What is the hidden score of each row? Scores go from 0 to 30, and 15 is about the middle. The score is a weighted sum of the row's numbers plus the product of two more (or one squared), each taken from its middle value.
[-1.2 -0.3 -0.5  1.   0.6  1.4 -0.9  0.4 -0.9  0.  -1.1 -0.7 -1.  -1.
 -0.8  1.1]: 15
[-1.1 -0.1 -0.4  1.1  0.   0.8 -0.7  0.9 -1.   0.4 -1.2  0.1 -0.8 -0.7
 -0.3  1.1]: 13
[-1.1 -0.3 -0.4  1.2  0.4  1.2 -0.8  0.7 -0.9  0.3 -1.2 -0.4 -0.9 -0.8
 -0.6  1.2]: 9
[-0.1  0.3  0.   0.4 -0.9 -0.6  0.   0.7 -0.4  0.7 -0.3  1.  -0.4 -0.1
  0.9  0.3]: 13
[-1.1 -0.3 -0.7  0.3  1.4  1.9 -1.1 -1.  -0.5 -0.5 -0.7 -2.1 -1.4 -1.1
 -0.8  0.8]: 12
[ 0.6  0.5  0.5 -0.6 -0.4 -1.1  0.6 -0.2  0.1  0.8  1.   0.8  0.1  0.5
  1.  -0.5]: 24
[-1.3 -0.2 -0.3  1.2  0.3  1.3 -0.8  0.4 -0.8  0.1 -1.2 -0.5 -0.9 -0.9
 -0.6  1.3]: 4
[-1.1 -0.4 -0.7  0.4  1.4  1.8 -1.1 -0.9 -0.5 -0.6 -0.6 -1.9 -1.2 -1.
 -0.8  0.7]: 13
[-1.2 -0.3 -0.4  1.1  0.5  1.3 -0.9  0.3 -1.   0.1 -1.  -0.5 -1.  -1.
 -0.6  1.1]: 16
[ 0.9  0.4  0.6 -1.5  0.5 -1.   1.1 -0.8  0.5  0.1  1.8  0.3  0.8  1.1
  0.  -1. ]: 24
[ 0.5  0.3  0.2 -0.5 -0.7 -1.1  0.6  0.   0.   0.7  0.8  0.8  0.   0.5
  0.9 -0.5]: 15
[ 0.   0.3  0.2  0.1 -0.9 -0.7  0.1  0.4 -0.3  0.9 -0.1  0.9 -0.3  0.1
  0.7  0. ]: 18
[-0.1  0.2  0.1  0.3 -1.  -0.7  0.1  0.6 -0.3  0.8 -0.2  1.  -0.4 -0.2
  0.9  0.1]: 17
[ 2.5 -1.3 -0.6 -1.4 -1.6 -0.7 -1.5 -1.3  3.2 -2.5  0.2 -1.2  1.4  0.2
 -0.2 -1.8]: 23
[-1.2 -0.4 -0.4  0.8  1.   1.7 -1.  -0.1 -0.7 -0.3 -0.9 -1.3 -1.1 -1.
 -1.   1.2]: 11
[-0.7 -0.1  0.   0.9 -0.7  0.  -0.2  1.  -0.8  0.7 -0.8  0.6 -0.6 -0.4
  0.4  0.7]: 8
[ 0.8  0.5  0.8 -1.6  0.9 -0.8  1.5 -1.   0.6 -0.2  2.1  0.2  1.2  1.4
 -0.1 -1.1]: 22
[ 0.8  0.3  1.  -1.7  1.2 -0.6  1.6 -0.9  0.8 -0.5  2.1 -0.1  1.4  1.4
 -0.7 -1.2]: 22
[-1.2 -0.4 -0.4  1.3  0.4  1.2 -0.6  0.5 -0.9  0.3 -1.1 -0.4 -1.  -0.9
 -0.6  1.2]: 6
[-1.1 -0.2 -0.5  1.1  0.1  1.1 -0.9  0.7 -0.9  0.2 -1.1 -0.2 -0.9 -0.5
 -0.6  1.3]: 12
[-1.3 -0.4 -0.6  0.9  0.9  1.7 -1.  -0.2 -0.7 -0.3 -0.8 -1.1 -1.1 -1.
 -0.8  1.2]: 11
[-0.1  0.2  0.2  0.4 -1.  -0.8  0.2  0.4 -0.3  0.9 -0.1  1.  -0.3  0.1
  0.8  0. ]: 17
[ 2.5 -1.3 -0.7 -1.4 -1.7 -0.8 -1.5 -1.2  3.2 -2.5  0.1 -1.1  1.4  0.1
 -0.3 -1.8]: 24
[ 2.4 -0.6  0.1 -1.9  0.8 -1.   0.5 -0.9  2.8 -2.4  0.1 -0.8  2.2  0.6
 -1.1 -2.4]: 20
[ 0.1  0.3 -0.6  1.   0.8  1.  -1.  -0.2 -0.8 -1.1 -0.8 -1.4  0.6 -0.4
  0.   0.5]: 4
[ 0.3  0.4  0.2  0.  -0.7 -1.   0.4  0.3 -0.1  0.9  0.3  1.1 -0.2  0.3
  1.  -0.2]: 19
[ 2.7 -1.2 -0.3 -1.8 -1.3 -1.  -0.9 -1.2  3.6 -2.7  0.3 -0.9  1.7  0.4
 -0.5 -2.3]: 22
[ 0.3  0.3  0.4 -0.2 -0.8 -1.1  0.5  0.1  0.   0.7  0.6  0.9 -0.1  0.4
  1.  -0.3]: 17
[-0.6  0.1 -0.1  0.9 -0.8 -0.2 -0.1  0.8 -0.5  0.9 -0.7  0.9 -0.6 -0.2
  0.5  0.7]: 11
[ 0.8  0.2  1.  -1.7  1.1 -0.7  1.4 -0.8  0.7 -0.3  2.1  0.1  1.3  1.4
 -0.5 -1.2]: 25
[ 0.9  0.5  0.7 -1.3  0.3 -1.1  1.2 -0.6  0.5  0.2  1.7  0.4  0.9  1.1
  0.2 -1. ]: 24
[ 0.5  0.   1.4 -1.7  1.7 -0.1  1.9 -0.8  0.7 -0.8  1.7 -0.3  1.9  1.3
 -1.3 -1.4]: 16
[ 0.2  0.4  0.1  0.  -1.  -0.8  0.4  0.3  0.   0.9  0.2  1.  -0.2  0.3
  0.8 -0.1]: 17
[-1.  -0.2 -0.4  1.2  0.   1.  -0.6  0.8 -0.9  0.2 -1.2  0.  -0.8 -0.7
 -0.4  1.2]: 6
[-1.1 -0.2 -0.7  0.4  1.4  1.9 -1.1 -0.9 -0.6 -0.7 -0.5 -2.1 -1.2 -1.1
 -0.8  0.8]: 13
[ 0.8  0.5  0.6 -1.2  0.3 -1.   1.1 -0.7  0.5  0.2  1.8  0.3  0.7  1.1
  0.3 -0.9]: 23
[ 1.9 -1.  -0.8 -0.7 -1.5 -0.3 -1.7 -1.   2.2 -2.3  0.1 -1.3  1.2  0.
 -0.1 -1.1]: 20
[ 0.3  0.1 -0.7  0.8  0.5  0.8 -1.1 -0.4 -0.5 -1.1 -0.6 -1.2  0.7 -0.2
  0.1  0.4]: 7
[ 0.2  0.4  0.2  0.  -0.8 -0.9  0.4  0.2 -0.1  0.9  0.2  1.  -0.1  0.3
  1.  -0.1]: 20
[-0.5  0.1 -0.1  0.8 -0.9 -0.2 -0.1  0.8 -0.6  0.8 -0.7  0.9 -0.6 -0.1
  0.8  0.6]: 8
[ 0.4  0.5  0.2 -0.3 -0.6 -1.   0.5  0.   0.1  0.8  0.6  0.9 -0.1  0.4
  0.9 -0.3]: 21
[ 0.9  0.5  0.5 -1.1  0.  -1.   0.8 -0.4  0.3  0.3  1.6  0.5  0.5  1.
  0.6 -0.9]: 16
[-1.  -0.2 -0.2  1.2 -0.3  0.8 -0.5  1.  -0.8  0.5 -1.1  0.1 -0.8 -0.7
 -0.2  1.1]: 6
[ 0.5  0.1  1.3 -1.8  1.6 -0.2  1.9 -0.9  0.9 -0.8  1.9 -0.3  1.8  1.3
 -1.  -1.3]: 18
[ 0.6 -0.1  1.3 -1.8  1.7 -0.2  1.7 -1.1  0.8 -0.9  1.8 -0.2  1.8  1.2
 -1.2 -1.4]: 19
[ 0.6  0.4  0.3 -0.5 -0.7 -1.1  0.6 -0.2  0.3  0.8  0.9  0.9  0.1  0.6
  0.9 -0.4]: 22
[-0.3  0.3  0.1  0.5 -1.  -0.6  0.1  0.8 -0.4  0.8 -0.4  0.9 -0.4 -0.1
  0.9  0.3]: 13
[-0.7  0.  -0.2  1.1 -0.6  0.3 -0.4  0.9 -0.8  0.7 -1.   0.6 -0.7 -0.4
  0.2  1. ]: 8
[ 0.9  0.5  0.7 -1.2  0.2 -1.1  1.1 -0.7  0.6  0.2  1.7  0.6  0.7  1.1
  0.3 -1. ]: 23
[ 2.4 -1.3 -0.7 -1.3 -1.8 -0.7 -1.5 -1.1  3.  -2.5  0.2 -1.   1.4  0.1
 -0.3 -1.7]: 22
[-0.4  0.  -0.1  0.7 -0.9 -0.3 -0.1  0.8 -0.5  0.8 -0.6  0.9 -0.5 -0.1
  0.6  0.5]: 11
[-0.7  0.  -0.2  0.9 -0.6  0.1 -0.4  0.9 -0.8  0.6 -1.   0.6 -0.7 -0.3
  0.2  0.9]: 9
[ 0.6  0.1  1.2 -1.8  1.5 -0.4  1.7 -0.8  0.8 -0.8  2.  -0.1  1.7  1.5
 -1.  -1.3]: 19
[ 0.8 -0.3 -0.7  0.3 -0.3  0.5 -1.5 -0.6  0.5 -1.5 -0.3 -1.3  0.9 -0.2
 -0.1 -0.2]: 18
[-0.3  0.1  0.1  0.6 -0.8 -0.5 -0.1  0.8 -0.4  0.9 -0.6  0.9 -0.5 -0.1
  0.7  0.5]: 11
[ 0.3  0.5  0.3 -0.2 -0.9 -0.9  0.5  0.2  0.   0.8  0.4  1.   0.   0.4
  0.9 -0.2]: 18
[-0.5  0.   0.   0.8 -0.8 -0.2 -0.1  0.9 -0.5  0.6 -0.6  0.9 -0.6 -0.3
  0.6  0.7]: 8
[ 0.3  0.4  0.2 -0.1 -0.8 -0.9  0.4  0.2 -0.1  0.9  0.3  1.  -0.1  0.4
  1.1 -0.1]: 18
[-0.9 -0.1 -0.2  1.1 -0.4  0.4 -0.4  0.9 -0.8  0.7 -1.   0.5 -0.7 -0.4
  0.1  0.8]: 10
[-0.5  0.   0.   0.8 -0.8 -0.1 -0.1  0.8 -0.6  0.7 -0.7  0.8 -0.6 -0.3
  0.5  0.6]: 9
[ 0.5  0.  -0.7  0.6  0.2  0.8 -1.2 -0.3 -0.2 -1.3 -0.5 -1.5  0.8 -0.3
  0.1  0.1]: 10
[-0.3  0.2  0.1  0.6 -0.9 -0.4  0.   0.8 -0.5  0.8 -0.5  0.9 -0.5 -0.1
  0.7  0.5]: 10
[-0.3  0.2  0.1  0.5 -1.  -0.5  0.   0.5 -0.3  0.8 -0.5  1.1 -0.5  0.
  0.8  0.5]: 11
[-1.2 -0.4 -0.6  0.7  1.   1.7 -1.  -0.3 -0.7 -0.3 -0.8 -1.4 -1.1 -1.
 -0.9  0.9]: 14
[ 0.1  0.2  0.1  0.1 -0.9 -1.   0.4  0.3 -0.2  0.8  0.   0.9 -0.3  0.1
  1.   0. ]: 15
[ 0.2  0.3  0.3 -0.1 -1.  -0.9  0.4  0.3 -0.2  0.8  0.2  1.1 -0.2  0.4
  1.   0. ]: 11
[-1.1 -0.2 -0.4  1.1  0.7  1.4 -0.9  0.2 -0.8 -0.1 -1.  -0.7 -0.9 -1.
 -0.6  1.1]: 10
[-0.9  0.  -0.2  1.1 -0.4  0.4 -0.3  1.  -0.7  0.6 -0.9  0.6 -0.7 -0.4
  0.2  1. ]: 7
[-0.2  0.3  0.1  0.4 -1.  -0.5  0.1  0.6 -0.5  0.8 -0.4  1.  -0.4 -0.1
  0.8  0.3]: 12
[-0.2  0.3 -0.1  0.5 -1.  -0.4  0.1  0.6 -0.3  0.9 -0.5  1.  -0.4  0.
  0.8  0.4]: 15
[ 0.9  0.4  0.6 -1.1  0.1 -1.1  1.  -0.7  0.5  0.3  1.6  0.6  0.7  1.
  0.4 -0.9]: 24
[ 0.3  0.4  0.   0.  -0.8 -0.9  0.4  0.1 -0.1  0.8  0.3  1.1 -0.1  0.3
  1.  -0.2]: 18
[ 0.2  0.3  0.   0.1 -0.9 -0.8  0.2  0.4 -0.1  0.8  0.1  0.9 -0.2  0.2
  0.8  0. ]: 17
[-1.1 -0.4 -0.8  0.4  1.5  1.9 -1.2 -1.1 -0.4 -0.8 -0.6 -2.  -1.3 -1.1
 -0.9  0.9]: 12
[ 1.9 -0.2  0.2 -1.7  2.3 -0.8  1.6 -0.3  1.6 -1.8 -0.1 -0.7  2.4  0.5
 -1.2 -2.6]: 27
[-0.3  0.2  0.   0.6 -1.  -0.3  0.   0.8 -0.5  0.8 -0.5  1.  -0.5 -0.1
  0.6  0.5]: 10
[ 0.   0.2 -0.1  0.4 -1.  -0.7  0.2  0.5 -0.2  0.8 -0.2  1.  -0.3  0.
  0.9  0.2]: 16
[ 0.9  0.4  0.7 -1.2  0.3 -1.   1.1 -0.7  0.5  0.1  1.8  0.6  0.7  1.2
  0.3 -0.9]: 18
[ 1.   0.4  0.8 -1.5  0.4 -1.   1.2 -0.7  0.5  0.   1.9  0.4  0.9  1.3
  0.2 -0.9]: 17
[-1.1 -0.2 -0.2  1.1  0.   1.  -0.7  0.8 -0.9  0.3 -1.1  0.1 -0.8 -0.7
 -0.3  1.3]: 7
[-1.2 -0.3 -0.4  1.2  0.   1.  -0.6  0.8 -0.9  0.3 -1.2  0.  -0.8 -0.6
 -0.4  1.2]: 5
[ 0.7  0.2  1.1 -1.8  1.5 -0.4  1.7 -0.9  0.9 -0.6  2.1 -0.2  1.8  1.5
 -0.9 -1.3]: 24
[-0.3  0.3 -0.1  0.6 -1.  -0.6  0.1  0.6 -0.5  0.9 -0.4  1.1 -0.4  0.
  0.6  0.3]: 15
[-1.2 -0.4 -0.5  1.1  0.6  1.5 -0.9  0.2 -0.9 -0.1 -1.  -0.8 -1.  -0.9
 -0.9  1.2]: 13
[ 2.5 -1.5 -0.4 -1.4 -1.6 -0.6 -1.6 -1.2  3.3 -2.6  0.2 -1.1  1.4  0.2
 -0.2 -1.8]: 22
[ 0.1  0.3  0.1  0.1 -0.8 -0.8  0.   0.4 -0.2  0.6  0.1  1.  -0.3  0.3
  0.9  0. ]: 14
[ 0.6  0.2  1.3 -1.8  1.8 -0.3  1.9 -1.   0.9 -0.8  1.8 -0.3  1.8  1.4
 -1.4 -1.3]: 18
[-1.2 -0.3 -0.4  1.   0.5  1.4 -0.8  0.4 -0.9  0.1 -1.  -0.6 -0.9 -1.
 -0.8  1.1]: 16
[-0.1  0.3 -0.7  1.1  1.   1.  -1.  -0.3 -1.1 -0.8 -0.9 -1.5  0.5 -0.5
  0.2  0.6]: 5
[ 0.3  0.3  0.   0.  -1.  -0.9  0.3  0.2 -0.2  0.7  0.1  1.  -0.2  0.4
  1.1  0. ]: 9
[-1.1 -0.1 -0.3  1.1  0.1  0.9 -0.7  0.9 -1.   0.5 -1.   0.  -0.8 -0.8
 -0.3  1.1]: 15
[-0.3  0.2  0.   0.6 -0.8 -0.4  0.   0.7 -0.4  0.8 -0.5  0.9 -0.4 -0.2
  0.7  0.5]: 13
[ 2.4 -0.8  0.  -1.9  0.6 -1.   0.4 -0.7  2.9 -2.4  0.  -0.9  2.1  0.6
 -1.1 -2.6]: 21
[ 0.3  0.4  0.2 -0.1 -0.8 -0.9  0.4  0.3 -0.1  0.8  0.3  1.  -0.2  0.3
  0.9 -0.1]: 15
[-1.2 -0.3 -0.6  0.4  1.3  1.8 -1.2 -0.9 -0.6 -0.6 -0.5 -1.9 -1.2 -1.2
 -0.8  0.7]: 19
[ 0.6  0.4  0.4 -0.5 -0.5 -1.1  0.6 -0.1  0.2  0.8  0.8  0.8  0.1  0.5
  0.9 -0.5]: 23
[ 0.8  0.2  1.2 -1.7  1.5 -0.5  1.5 -0.9  0.8 -0.5  2.1  0.   1.5  1.3
 -0.8 -1.3]: 26
[-0.2  0.2  0.   0.5 -0.9 -0.5  0.2  0.6 -0.3  0.9 -0.3  0.9 -0.4 -0.1
  0.8  0.5]: 14
[-1.2 -0.5 -0.6  0.7  1.1  1.8 -1.  -0.5 -0.7 -0.4 -0.7 -1.5 -1.1 -1.
 -0.8  1. ]: 10
[-1.1 -0.3 -0.6  0.3  1.3  1.9 -1.2 -1.  -0.5 -0.7 -0.5 -2.1 -1.2 -1.2
 -0.9  0.7]: 17
[-1.3 -0.2 -0.4  1.   0.4  1.4 -0.9  0.2 -0.8 -0.1 -1.  -0.9 -1.1 -0.9
 -0.8  1.2]: 12
[-1.2 -0.3 -0.7  0.7  1.1  1.8 -1.1 -0.4 -0.6 -0.5 -0.8 -1.6 -1.1 -1.
 -0.9  1. ]: 12
[ 0.5  0.4  0.3 -0.5 -0.6 -1.1  0.6 -0.1  0.1  0.6  0.8  0.8  0.   0.5
  1.  -0.4]: 17
[-1.2 -0.3 -0.5  0.9  0.8  1.6 -0.9  0.1 -0.8 -0.1 -1.  -1.1 -1.  -1.
 -0.9  1.1]: 13
[-1.2 -0.5 -0.7  0.7  1.   1.8 -1.1 -0.4 -0.8 -0.3 -0.8 -1.5 -1.2 -1.1
 -0.7  0.8]: 13
[-0.6  0.  -0.2  0.9 -0.7  0.1 -0.3  0.8 -0.7  0.8 -0.9  0.8 -0.6 -0.2
  0.5  0.8]: 9
[-1.2 -0.3 -0.6  0.7  1.1  1.7 -1.  -0.5 -0.6 -0.4 -0.8 -1.5 -1.1 -1.1
 -0.9  0.9]: 14
[ 0.3  0.3  0.2 -0.2 -0.9 -1.   0.5  0.1  0.   0.7  0.5  1.   0.   0.3
  0.9 -0.3]: 19
[ 2.7 -1.3 -0.4 -1.7 -1.3 -1.  -1.1 -1.4  3.3 -2.7  0.2 -1.1  1.6  0.3
 -0.4 -2.2]: 22
[ 0.   0.2  0.   0.2 -1.  -0.8  0.4  0.2  0.   0.8  0.1  0.9 -0.2  0.3
  1.   0.1]: 18
[-0.6  0.  -0.1  0.8 -0.6  0.  -0.2  1.  -0.7  0.8 -0.9  0.7 -0.6 -0.4
  0.3  0.7]: 12
[-1.2 -0.3 -0.6  1.   0.6  1.5 -0.9  0.3 -1.  -0.1 -1.1 -0.8 -1.  -0.9
 -0.9  1. ]: 14
[-0.3  0.2 -0.2  0.5 -0.8 -0.6  0.   0.7 -0.3  0.8 -0.4  0.9 -0.4 -0.1
  0.7  0.3]: 18
[ 0.8  0.5  0.6 -0.8 -0.3 -1.1  0.9 -0.4  0.3  0.5  1.4  0.6  0.4  0.8
  0.5 -0.8]: 21
[-0.1  0.2  0.   0.4 -0.8 -0.5  0.1  0.6 -0.3  0.9 -0.3  1.  -0.5  0.
  0.9  0.2]: 15
[ 0.   0.5 -0.6  1.   0.9  1.  -1.  -0.2 -0.9 -0.9 -0.6 -1.3  0.6 -0.4
  0.   0.5]: 10
[ 2.6 -1.4 -0.4 -1.8 -1.3 -1.1 -1.1 -1.2  3.5 -2.7  0.3 -1.   1.6  0.5
 -0.5 -2.3]: 23
[-1.2 -0.3 -0.5  1.   0.6  1.5 -0.9  0.3 -0.9  0.  -1.  -0.6 -1.  -1.
 -0.7  1.2]: 13
[-1.2 -0.3 -0.5  0.5  1.1  1.8 -1.1 -0.6 -0.6 -0.4 -0.7 -1.7 -1.2 -1.1
 -0.8  0.9]: 13
[ 0.1  0.3  0.2  0.  -0.8 -0.9  0.4  0.3 -0.1  0.9  0.2  1.1 -0.2  0.2
  1.  -0.1]: 20
[ 0.   0.4  0.   0.3 -1.  -0.9  0.3  0.3 -0.2  0.9  0.   1.  -0.3  0.1
  0.9  0. ]: 19
[-1.2 -0.3 -0.4  1.1  0.4  1.4 -0.9  0.3 -0.8 -0.1 -1.  -0.6 -0.9 -1.
 -0.9  1.3]: 16
[ 2.7 -1.4 -0.5 -1.8 -1.5 -1.  -1.3 -1.2  3.5 -2.6  0.2 -0.9  1.7  0.2
 -0.4 -2.2]: 29
[ 1.   0.5  0.7 -1.2  0.1 -1.   0.9 -0.5  0.5  0.2  1.6  0.5  0.6  1.
  0.5 -0.8]: 19
[ 0.6 -0.1 -0.7  0.5  0.   0.6 -1.3 -0.5  0.1 -1.2 -0.4 -1.4  0.8 -0.3
  0.1  0.1]: 14
[ 2.6 -1.4 -0.5 -1.8 -1.4 -1.  -1.  -1.3  3.4 -2.7  0.2 -1.1  1.5  0.4
 -0.5 -2.2]: 17
[ 0.   0.2  0.   0.3 -1.  -0.6  0.3  0.5 -0.3  0.9 -0.1  1.1 -0.4  0.
  0.9  0. ]: 14
[-0.4  0.2 -0.1  0.6 -0.9 -0.4  0.1  0.8 -0.4  0.8 -0.5  1.  -0.5 -0.2
  0.8  0.4]: 14
[-0.4  0.1  0.   0.6 -0.9 -0.3  0.1  0.7 -0.4  0.8 -0.5  0.9 -0.5 -0.1
  0.6  0.5]: 11
[ 0.5  0.5  0.2 -0.4 -0.7 -1.1  0.5 -0.2  0.1  0.8  0.9  0.9  0.   0.6
  0.9 -0.4]: 20
[ 0.3  0.4  0.2 -0.1 -0.9 -1.   0.5  0.1 -0.1  0.8  0.4  1.1 -0.2  0.4
  1.1 -0.2]: 14
[-0.1  0.2  0.2  0.3 -0.9 -0.7  0.2  0.5 -0.3  0.9  0.   0.9 -0.4  0.1
  0.8  0.2]: 15
[ 1.9 -1.  -0.7 -0.8 -1.5 -0.3 -1.7 -0.9  2.5 -2.3  0.1 -1.2  1.3  0.1
 -0.2 -1.1]: 23
[-1.2 -0.3 -0.6  1.1  0.5  1.3 -0.8  0.5 -1.   0.1 -1.  -0.5 -0.9 -0.9
 -0.7  1.1]: 15
[ 0.8  0.5  0.5 -1.   0.  -1.2  1.  -0.5  0.5  0.4  1.5  0.7  0.6  1.
  0.6 -0.9]: 24
[ 0.7  0.1  1.1 -1.8  1.6 -0.4  1.8 -0.9  0.8 -0.5  2.  -0.1  1.6  1.5
 -0.9 -1.4]: 22
[ 0.8  0.3  1.  -1.6  1.  -0.7  1.2 -0.9  0.7 -0.2  2.1 -0.1  1.3  1.4
 -0.3 -1.2]: 27
[ 0.8  0.5  0.6 -1.2  0.1 -1.   1.  -0.6  0.5  0.1  1.8  0.4  0.8  1.1
  0.4 -1. ]: 22
[-0.6 -0.1 -0.1  0.9 -0.7  0.2 -0.2  1.2 -0.8  0.8 -0.9  0.7 -0.7 -0.4
  0.2  0.7]: 9
[ 2.5 -1.2 -0.6 -1.5 -1.6 -0.8 -1.3 -1.3  3.2 -2.6  0.2 -1.2  1.4  0.3
 -0.4 -1.8]: 18
[-0.2  0.2  0.   0.5 -1.  -0.5  0.1  0.6 -0.5  0.8 -0.4  1.  -0.4 -0.1
  0.8  0.4]: 12
[ 0.4  0.5  0.4 -0.3 -0.7 -1.   0.5  0.1  0.1  0.7  0.6  1.1  0.   0.4
  0.9 -0.4]: 20
[ 0.5  0.5  0.4 -0.4 -0.6 -1.1  0.6  0.   0.2  0.8  0.7  1.   0.1  0.5
  0.9 -0.4]: 23
[ 2.4 -1.2 -0.8 -1.2 -1.7 -0.7 -1.6 -1.1  3.  -2.5  0.2 -1.2  1.3  0.1
 -0.4 -1.6]: 25
[-1.2 -0.3 -0.6  0.6  1.1  1.8 -1.1 -0.4 -0.7 -0.3 -0.8 -1.5 -1.1 -1.
 -0.8  0.9]: 14
[-0.4  0.1 -0.1  0.7 -0.8 -0.3 -0.1  0.7 -0.5  0.8 -0.6  0.8 -0.5 -0.3
  0.5  0.6]: 14
[-1.3 -0.3 -0.3  1.1  0.6  1.3 -0.9  0.5 -0.8  0.  -1.1 -0.5 -0.9 -0.9
 -0.7  1.1]: 9
[-0.8 -0.2 -0.2  1.  -0.5  0.3 -0.5  0.8 -0.7  0.5 -1.   0.5 -0.7 -0.6
  0.   1. ]: 11
[-1.1 -0.2 -0.4  1.2  0.2  1.1 -0.7  0.8 -1.   0.2 -1.1 -0.1 -0.9 -0.8
 -0.4  1. ]: 10
[-1.2 -0.4 -0.5  0.9  0.7  1.5 -0.9  0.2 -0.9 -0.1 -1.  -0.9 -1.  -1.
 -0.8  1.3]: 12
[-0.1  0.2  0.   0.3 -1.  -0.7  0.3  0.6 -0.3  0.8 -0.1  1.  -0.3  0.1
  0.7  0.2]: 13
[ 0.8  0.2  1.  -1.7  1.3 -0.6  1.4 -0.9  0.9 -0.6  2.1 -0.1  1.5  1.4
 -0.6 -1.3]: 24
[ 2.1 -0.3  0.3 -1.9  1.5 -0.9  1.1 -0.6  2.3 -2.1 -0.1 -0.9  2.3  0.5
 -1.1 -2.4]: 21
[-1.2 -0.3 -0.4  1.1  0.4  1.3 -0.7  0.4 -0.8  0.1 -1.  -0.5 -0.9 -0.9
 -0.8  1.1]: 13
[-0.5  0.  -0.2  0.8 -0.8  0.  -0.1  0.8 -0.6  0.7 -0.8  0.8 -0.6 -0.3
  0.5  0.7]: 8
[-1.1 -0.2 -0.4  1.2  0.   0.9 -0.5  0.8 -0.9  0.2 -1.2  0.  -0.8 -0.7
 -0.4  1.2]: 5
[ 0.1  0.1  0.   0.2 -1.1 -0.8  0.4  0.2 -0.2  0.8  0.1  1.  -0.3  0.
  0.9  0.1]: 15
[ 0.6  0.   1.4 -1.8  1.7 -0.2  1.6 -0.8  0.9 -0.7  1.8 -0.4  1.8  1.4
 -1.2 -1.4]: 17
[-0.3  0.1 -0.2  0.6 -0.9 -0.3  0.   0.8 -0.5  0.9 -0.6  1.  -0.5 -0.2
  0.6  0.3]: 14
[ 0.8  0.5  0.5 -1.   0.  -1.1  0.9 -0.5  0.4  0.4  1.5  0.6  0.4  0.9
  0.7 -0.8]: 21
[-0.3  0.2  0.   0.6 -1.  -0.5  0.   0.8 -0.4  0.8 -0.4  0.9 -0.4 -0.1
  0.9  0.4]: 13
[-1.2 -0.2 -0.4  1.   0.6  1.5 -0.8  0.2 -0.9  0.  -1.  -0.7 -0.9 -1.
 -0.7  1.3]: 10
[ 0.4  0.5  0.2 -0.4 -0.7 -1.   0.6 -0.1  0.2  0.6  0.6  1.   0.   0.5
  1.  -0.3]: 18
[-1.2 -0.4 -0.5  0.8  0.9  1.6 -1.  -0.1 -0.7 -0.3 -0.9 -1.2 -1.  -0.9
 -0.8  1.2]: 8
[ 0.7  0.1  1.1 -1.8  1.6 -0.3  1.7 -1.   0.9 -0.7  2.  -0.1  1.7  1.4
 -0.9 -1.4]: 23
[ 0.   0.3  0.   0.2 -1.  -0.7  0.3  0.5 -0.3  0.9 -0.1  1.1 -0.3  0.1
  0.9  0.2]: 14
[-0.1  0.1  0.2  0.3 -0.9 -0.7  0.2  0.5 -0.2  0.9 -0.1  0.9 -0.4  0.2
  0.8  0.2]: 13
[-1.1 -0.3 -0.5  0.4  1.2  1.9 -1.1 -0.7 -0.4 -0.7 -0.6 -2.  -1.3 -1.2
 -1.1  0.7]: 17
[-0.6  0.1 -0.1  0.8 -0.8 -0.1 -0.1  1.  -0.7  0.7 -0.7  0.8 -0.6 -0.3
  0.4  0.7]: 10
[-1.2 -0.2 -0.5  0.9  0.9  1.8 -1.  -0.2 -0.8 -0.2 -0.9 -1.3 -1.1 -1.1
 -0.8  1.1]: 12
